(217): -53, 32, 10, 12, 25, -54
(219): -42, -115, -65, -31, 53, 56
(141): -53, 115, -65, -31, 53, 56
(111): 10, -81, 10, -5, -45, -58
chg (111): 9, -81, 10, -5, -45, -58 -> 1, 10
both (217) (141):  -> -53

(153): -6, -36, 1, 62, -21, -7, 3, 1, 39, -1, 10, -8, -39, 33, 6, -89
(141): -12, 7, 1, 25, -1, 7, -13, -2, -34, 14, 21, -7, 15, 25, -5, 53
(219): 8, 12, -6, 15, 7, -41, 6, 8, -13, 21, -12, 11, 1, -16, -9, 4
(35): 9, -11, 8, 83, -26, -36, 1, -3, -19, 40, 39, 8, 15, 5, 13, 4
(67): -38, 18, 61, 8, -43, 70, -6, -1, 15, 22, 0, 2, -1, 19, -11, 111
chg (141): -12, 7, 1, 25, -1, 7, -12, -2, -34, 14, 21, -7, 15, 25, -5, 53 -> 7, -13
chg (153): -6, -36, 1, 62, -22, -7, 3, 1, 39, -1, 10, -8, -39, 33, 6, -89 -> 5, -21
all (153): 62 -> 4
all (141): 25 -> 4 14
q: -6, -36, 1, 62, -21, -7, 3, 1, 39, -1, 10, -8, -39, 33, 6, -89 -> (153)

(23): 77, 0, 102, -22, 5, 41, 69, -23
(52): -25, -49, -41, -14, -93, -116, -76, 17
(141): -11, -24, 27, 89, 93, 79, 61, -5
(217): -71, -63, -28, 86, 9, 79, 20, 81
(31): 34, -41, 120, 18, 36, -22, 112, 37
(67): -67, -55, -48, 109, -88, 13, -62, -62
(111): -30, 78, -56, 78, -56, 16, -53, 78
(151): -55, -52, 92, 37, 36, -50, 92, 41
(153): -85, -3, 23, -88, -75, -34, 7, 47
(35): 6, 24, 15, -80, -91, -44, -38, -3
(219): 31, 19, 23, -104, -45, -58, -23, 20
(167): 50, 14, 11, -88, -100, -101, -19, 26
gone (151): 92, -52, -50, 41, 92, 37, -55 -> 36
chg (219): 31, 19, 23, -104, -45, -58, -22, 20 -> 7, -23
all (111): -56 -> 3 5
gone (52): -116, -25, -41, 17, -76, -49, -14 -> -93
all (153): -34 -> 6

(153): -24, -6, 16, -91, 13, -28, 60
(67): 88, -31, 68, 92, -28, -15, 63
(31): 87, 69, 68, -77, 25, 9, 87
(167): 94, -79, 80, 94, 17, -25, 77
(35): 94, -79, 80, 97, 90, -25, 77
(217): 90, 80, -89, 90, -90, -89, -89
all (31): -77 -> 4
all (167): -25 -> 6
gone (35): 80, 94, 97, -79, 77, 90 -> -25
gone (31): 9, 87, -77, 87, 69, 25 -> 68
all (217): -89 -> 3 6 7
q: 94, -79, 80, 97, 90, -25, 77 -> (35)

(217): -99, 36, -69, -22, 79
(141): -45, -49, -45, -47, -33
(167): -56, -28, 75, 5, 52
(67): -66, -32, -7, -72, 100
(219): -90, 14, -35, -87, -20
(31): 78, -92, 80, 17, 96
(151): -33, 74, 43, 81, -5
(23): -93, 53, -89, -8, -25
(52): -31, 52, -1, 78, -85
(111): -75, -27, 35, -28, 90
both (167) (111):  -> -28
chg (67): -66, -33, -7, -72, 100 -> 2, -32
gone (219): -87, -90, -35, -20 -> 14

(31): 6, -26, -5, -18, 0, -9, 24, 34, -8, -1, 2, -20, 6, -12, 18, 14, 25, -43, -9, 38, 21, 9, 43, -3, -24, 39, 12, 6, -16, 0, -30, 2, -6, 17, 28, 23, -17, -27, -6, 24, 31, 9, 20, 25, -5, -8, 20, 15, -38, -14, -1, -15, 5, -28, 18, 11, -3
(35): 8, -30, 2, -17, 2, -9, 43, 54, -7, 5, 2, -24, 11, -13, 18, 23, 39, -27, -3, 48, 22, 3, 42, -1, -25, 36, 11, 19, -13, -1, -47, 10, -13, 20, 37, 19, -22, -24, -6, 22, 31, 3, 44, 17, -5, -27, 20, 17, -38, -16, -10, -15, -14, -36, 7, 22, -17
(23): -5, -18, -7, 7, -7, -14, -3, 13, -12, -17, 4, -52, 4, -27, -43, 33, 16, -103, -16, 7, 29, 44, 57, 17, -1, 78, 22, 1, -37, 11, 3, -4, -9, 46, 10, 40, 7, -23, 35, 50, 48, 47, -29, 65, 2, 60, 54, 11, -70, 1, 15, -14, 57, -11, 53, -12, 47
(141): 8, -30, 2, -17, 2, -9, 43, 54, -7, 5, 2, -24, 11, -13, 18, 23, 46, -27, -3, 48, 22, -27, 42, -1, -25, 36, 11, 19, -13, -1, -47, 10, -13, 20, 37, 19, -22, -24, -6, 22, 31, 3, 44, 17, -5, -27, 20, 17, -38, -16, -10, -15, -14, -36, 7, 22, -17
(52): 6, -26, -5, -13, 0, -9, 24, 34, -8, -1, 2, -20, 6, -12, 1, 14, 25, -43, -9, 38, 21, 9, 43, -3, -3, 39, 12, 6, -16, 0, -30, -3, -6, -3, 28, 23, -17, -27, 2, 24, 31, 9, 20, 25, 1, -8, 23, 15, -38, -14, -1, -14, 5, -28, 18, 11, -3
(111): -8, -12, -2, 9, -6, -14, -14, 6, -20, -19, 11, -54, 7, -28, -51, 34, 12, -111, -16, 3, 29, 47, 60, 20, -1, 80, 23, -2, -42, 13, 12, -4, -13, 49, -3, 40, 7, -29, 41, 52, 49, 51, -48, 67, -1, 70, 54, 5, -72, 5, 24, -14, 64, -11, 55, -24, 54
(67): -4, -10, 3, -14, 3, -5, -18, -17, -31, -8, 21, 38, 3, 10, -28, -31, -14, -45, -15, 25, 12, -1, 41, -24, -11, 5, -1, -36, -20, -10, 9, -13, 4, -15, -14, 15, -32, -63, 7, 5, 6, 1, -44, 2, 16, 14, -3, -4, 6, -6, 24, -8, 34, -32, 9, -25, 16
q: -5, -18, -7, 7, -7, -14, -3, 13, -12, -17, 4, -52, 4, -27, -43, 33, 16, -103, -16, 7, 29, 44, 57, 17, -1, 78, 22, 1, -37, 11, 3, -4, -9, 46, 10, 40, 7, -23, 35, 50, 48, 47, -29, 65, 2, 60, 54, 11, -70, 1, 15, -14, 57, -11, 53, -12, 47 -> (23)
chg (67): -4, -10, 3, -14, 3, -5, -18, -17, -31, -8, 21, 38, 3, 10, -28, -31, -14, -45, -15, 25, 12, -1, 41, -24, -11, 5, -1, -36, -20, -10, 9, -13, 4, -15, -14, 15, -32, -63, 7, 5, 6, 1, -44, 2, 15, 14, -3, -4, 6, -6, 24, -8, 34, -32, 9, -25, 16 -> 45, 16
all (52): -3 -> 24 25 32 34 57
chg (67): -4, -10, 3, -14, 3, -5, -18, -17, -31, -8, 21, 37, 3, 10, -28, -31, -14, -45, -15, 25, 12, -1, 41, -24, -11, 5, -1, -36, -20, -10, 9, -13, 4, -15, -14, 15, -32, -63, 7, 5, 6, 1, -44, 2, 16, 14, -3, -4, 6, -6, 24, -8, 34, -32, 9, -25, 16 -> 12, 38

(52): -90, -20, -69, 21, -15, 32
(31): 15, 12, 30, 18, -34, -75
(23): -64, 31, 31, 37, 6, 31
(153): 20, 57, 19, 28, 56, 58
(151): -17, 6, -40, 0, 24, 93
(167): 68, -12, -12, -26, -6, 2
(141): -12, -61, -14, -31, -35, -53
(217): -80, -15, -80, 25, -10, 33
(35): 70, -4, -11, -38, 2, 10
(219): -6, -61, -13, -29, -40, -62
gone (219): -13, -6, -61, -62, -29 -> -40
all (23): 31 -> 2 3 6

(111): 57, -3, 51, -12, 21, -48, -59, -5, -12, 28
(23): 27, 18, -62, -73, -26, 39, 24, 53, -2, 0
(151): -36, -36, -12, -12, 21, -48, -12, -5, -12, -37
all (151): -36 -> 1 2
chg (23): 26, 18, -62, -73, -26, 39, 24, 53, -2, 0 -> 1, 27

(35): -19, 48, 59, -100, 57, 58, 58
(167): -40, 51, -54, -53, 28, -9, 37
(31): 44, -3, 10, 37, 62, 0, -43
(151): 111, 1, 83, 28, 83, -30, 9
(52): -40, -11, -17, 10, -68, 52, 42
(141): -44, -48, -15, -24, 13, 18, 24
(111): -83, -25, 42, -20, 13, 24, -24
(23): -12, 5, -4, -10, 39, -2, 33
(67): 13, -31, 38, 5, 97, 34, -34
(217): -34, 38, -52, -57, 55, 37, -5
gone (35): -100, -19, 59, 48, 58, 58 -> 57
gone (35): 59, 48, 58, -100, 58, -19 -> 57
chg (35): -19, 48, 58, -100, 57, 58, 58 -> 3, 59

(35): -43, 38, 73, -43, 58, -65, 77, 21, 7
(67): 28, 98, -118, 17, 68, 53, -3, -44, -67
(217): 57, 6, 55, -50, 38, -55, 29, 29, 11
(111): 21, -17, 33, -63, -42, -62, 34, 56, 53
(23): 98, 26, 72, -61, -9, -36, 2, 59, -5
chg (67): 28, 98, -118, 16, 68, 53, -3, -44, -67 -> 4, 17
gone (23): -61, 26, -36, -9, 59, 2, -5, 98 -> 72

(219): -14, -18, -18, 31, 8, -12, 13, 17, 34
(35): 53, 20, 52, 11, -12, 40, 20, -5, -12
(31): 3, -58, 9, 72, 7, 13, 43, 31, 58
(217): -24, -58, 9, 72, 7, 13, 43, 31, 58
(67): -43, -58, 9, 72, 7, 13, 43, 31, 58
(167): 35, 48, 34, -46, 4, -34, -37, -13, -24
chg (31): 3, -58, 9, 72, 7, 12, 43, 31, 58 -> 6, 13
gone (167): -13, 48, -34, 34, -37, -46, 4, -24 -> 35
all (35): 52 -> 3
gone (35): -12, 53, -12, 52, 20, 40, 20, -5 -> 11

(151): -54, 45, 9, -22, -41, -2, -70, -48, -78, -13, 61, -1, 26, -74, 11, -24, 22, -30, 13, -41, -76, -12, -33, -19, 46, -14, 21, 57, 58, -52, -56, 43, -56, 32, -49, 2, -65, 27, 41, -8, -44, 4, 5, -70, 3, -127, -40
(23): 26, -19, -49, 16, 19, -20, 12, -2, 3, 37, -12, -13, 7, 26, 12, -3, -8, -18, -11, -16, 28, 10, 2, -23, -12, 9, 4, 0, 31, -1, 38, 1, 39, -28, -11, 16, -20, -6, -21, -1, 8, 0, -2, -12, -2, -1, 9
(52): 50, 29, 93, 41, 0, -1, 34, -10, -32, -56, 17, 29, 22, -5, -36, -7, -7, 26, 26, -21, -44, -55, 39, 31, -8, 1, 17, 23, 13, 31, -94, -26, -29, -1, 10, -22, -38, -84, -62, 8, -7, 35, -39, -21, -52, 49, 26
(141): 16, 34, 15, 17, 26, 1, 4, 14, -28, -6, 61, 25, 57, -9, 17, 57, -37, 82, -21, -7, -23, 24, -1, 2, -28, 22, -42, 6, -17, 127, -38, -54, -53, -6, -2, 57, 19, -54, -52, 19, 3, -31, 17, -17, 24, -73, 21
all (141): 57 -> 13 16 36
q: 16, 34, 15, 17, 26, 1, 4, 14, -28, -6, 61, 25, 57, -9, 17, 57, -37, 82, -21, -7, -23, 24, -1, 2, -28, 22, -42, 6, -17, 127, -38, -54, -53, -6, -2, 57, 19, -54, -52, 19, 3, -31, 17, -17, 24, -73, 21 -> (141)
chg (23): 26, -19, -49, 16, 19, -20, 12, -2, 3, 37, -12, -13, 7, 26, 12, -3, -8, -18, -11, -16, 28, 10, 1, -23, -12, 9, 4, 0, 31, -1, 38, 1, 39, -28, -11, 16, -20, -6, -21, -1, 8, 0, -2, -12, -2, -1, 9 -> 23, 2

(153): 8, -27, -7, -3, 40, 22, 4, -33, 14, -6, -25, -20, -5, 16, 3, 46, 26
(219): 9, -7, 7, 2, 6, -14, -22, -29, 53, -11, -29, 6, -8, 15, -14, -35, 49
(111): 9, -2, -4, 67, -41, 16, -4, 32, 16, -6, -15, 12, -2, -13, 16, -24, -73
(23): -19, 13, 7, 22, -12, 32, 10, 41, -39, 26, 43, 1, 2, -20, 10, 48, -58
(151): 33, -9, -1, 26, 13, 19, -1, 49, 33, 4, -21, 11, -2, -11, -16, 53, -49
(52): 4, 17, -28, 16, 42, 29, 20, -4, 33, 5, -16, -27, -2, 6, 12, 109, 25
(167): -28, -8, -56, 28, 38, 64, 72, -19, -3, 19, 34, -114, -1, -1, 39, -16, 18
(31): 47, -43, -6, -5, 17, 48, 43, 9, 59, 38, -54, -32, 4, 4, 9, -33, -23
(217): -2, 16, 15, -18, 4, -4, 6, 12, -48, -6, 16, 29, -4, 20, -11, -25, 25
all (31): 48 -> 6
all (217): -6 -> 10
both (31) (167):  -> 38
chg (111): 9, -2, -4, 67, -41, 16, -4, 32, 16, -6, -15, 12, -3, -13, 16, -24, -73 -> 13, -2

(217): 74, -3, 7, -1, 28, -14
(52): 25, 44, 3, 9, 1, 66
(111): 62, 6, 25, -3, 15, 19
(35): 7, 8, 6, 43, 32, 43
(153): 66, 12, 21, -4, 17, 48
(23): 92, 4, 28, -7, 48, 31
chg (35): 7, 8, 6, 44, 32, 43 -> 4, 43
all (35): 43 -> 4 6
both (217) (35):  -> 7
chg (153): 67, 12, 21, -4, 17, 48 -> 1, 66

(141): 7, 8, 1, -25, -7, 8
(111): -20, 53, 53, -20, 3, -62
(23): -1, 8, -8, -3, 47, 71
(52): -3, -1, -2, -1, -1, 1
(151): -1, 8, 2, 1, 47, 71
(219): -19, 0, 20, -4, 31, -7
(153): -3, -4, -4, -5, -4, -3
gone (151): 1, 71, 47, 8, -1 -> 2
all (52): -1 -> 2 4 5
gone (151): 47, 2, -1, 1, 71 -> 8
both (153) (23):  -> -3
all (111): -20 -> 1 4
all (153): -4 -> 2 3 5
gone (23): -8, 8, -1, -3, 71 -> 47

(52): 1, 1, -72, 20, 58
(167): -53, -54, -62, -74, 13
(153): 57, -71, 18, -72, -84
(217): 56, -3, 19, 95, 95
(141): 92, 20, 92, 57, -69
(67): 27, 53, 61, 49, -84
all (52): 20 -> 4
both (141) (153):  -> 57
gone (141): 92, 57, -69, 92 -> 20
all (141): 57 -> 4
all (167): -74 -> 4
all (217): 19 -> 3
gone (153): 18, -84, -72, 57 -> -71

(31): 4, 6, 23, 15, -1, 22, 18, 25, -34, -22, -20, -32, -67, -14, 13, 29, -7, 40, 4, -32, -12, -67, 13, 30, 29, -45, -2, -48, 10, -49, -11, -5, 51, 62, 17, 7, 14, -2, -39, -13, 32, -20, -47, 7, -11, -19, -1, 15, -13, 17, 13, 0
(67): -9, -10, -1, 1, -22, 10, -12, -26, 8, 61, -8, 53, 70, 26, -11, -4, -5, -12, 8, 56, 21, 41, -3, 9, -29, 23, 5, 56, 7, 7, 15, -32, -41, -97, 7, -6, 2, -9, 4, -23, 13, 59, 0, 24, -9, 29, -18, -20, 6, 25, -30, 11
(153): -36, 16, -9, 7, 32, -64, 8, -33, 5, 60, 36, 58, -10, 18, -5, -7, 42, -9, -3, 81, 12, 64, -17, -40, -1, 23, 24, 72, 44, 7, -18, -33, -22, -49, -21, -30, 18, -2, 47, -47, -85, 24, 24, -48, -6, 26, 41, -13, 39, 8, -17, 6
(151): -36, 16, -9, 7, 32, -64, 8, -33, 5, 60, 36, 58, 14, 18, -5, -7, 42, -9, -3, 81, 12, 64, 7, -40, -1, 23, 24, 72, 44, 7, -18, -33, -22, -49, -21, -30, 18, -2, 47, -47, -85, 24, 24, -48, -6, 26, 41, -13, 39, 7, -14, -38
gone (153): 18, -33, 8, 24, 41, -48, -49, -47, 42, -2, -5, -36, -9, 64, 39, 8, 36, -13, -22, -21, 23, 26, 44, 72, -30, 5, 24, -9, 47, 16, -7, 12, -17, -40, 81, 6, 7, -3, 60, -85, -17, -18, -64, -33, -1, 24, 18, 7, 32, -6, -10 -> 58
chg (151): -36, 16, -9, 7, 32, -64, 8, -33, 5, 60, 36, 58, 14, 18, -5, -7, 42, -9, -3, 81, 12, 64, 7, -40, -1, 23, 24, 72, 44, 7, -18, -33, -22, -49, -21, -30, 18, -2, 47, -47, -85, 24, 24, -49, -6, 26, 41, -13, 39, 7, -14, -38 -> 44, -48
chg (31): 4, 6, 23, 15, -1, 22, 18, 25, -34, -22, -20, -32, -67, -14, 13, 29, -7, 40, 4, -32, -13, -67, 13, 30, 29, -45, -2, -48, 10, -49, -11, -5, 51, 62, 17, 7, 14, -2, -39, -13, 32, -20, -47, 7, -11, -19, -1, 15, -13, 17, 13, 0 -> 21, -12
gone (31): -5, -11, 29, 15, -19, -34, -11, -13, -49, -67, -22, 32, 40, 62, 17, 18, -20, -7, 13, 51, -14, 6, 29, -20, 10, -48, -1, -12, 15, 7, 4, -2, -39, 23, -1, 17, -32, 25, 0, 22, -2, -67, 7, -32, 4, -45, -13, -47, 14, 13, 13 -> 30
gone (153): -49, -36, 8, -18, 72, 41, 36, 81, -10, -33, 16, -2, 32, -48, 5, -17, 23, -6, -30, -13, 24, 26, 8, -47, -85, 44, 24, 24, -22, 6, -21, -64, 64, 60, -5, 39, 18, -9, 58, -7, 42, -3, -17, 7, 18, -9, -1, 7, -33, -40, 12 -> 47
gone (67): 7, 8, 56, 26, -6, 21, 1, 8, 7, -9, 4, -97, -32, -12, 7, -10, 61, 24, 2, -18, 29, -12, -41, 25, 23, 13, -22, 56, -3, -9, -9, 53, 15, 10, -23, -1, 0, -20, -29, 11, 59, -8, -30, 41, -5, -4, 6, 70, 9, -26, -11 -> 5
q: -36, 16, -9, 7, 32, -64, 8, -33, 5, 60, 36, 58, -10, 18, -5, -7, 42, -9, -3, 81, 12, 64, -17, -40, -1, 23, 24, 72, 44, 7, -18, -33, -22, -49, -21, -30, 18, -2, 47, -47, -85, 24, 24, -48, -6, 26, 41, -13, 39, 8, -17, 6 -> (153)

(219): 24, 23, 24, 24, 24, -95, -95, 24, 24
(23): 24, -17, -95, -27, -11, 3, 4, -12, 41
(111): 55, 4, -34, -45, -54, -18, 25, -53, -9
all (219): 24 -> 1 3 4 5 8 9
gone (111): -45, 25, -18, -34, -9, 4, 55, -53 -> -54
gone (23): -12, -27, -11, 41, 4, -95, -17, 24 -> 3
all (111): 4 -> 2
all (23): 24 -> 1

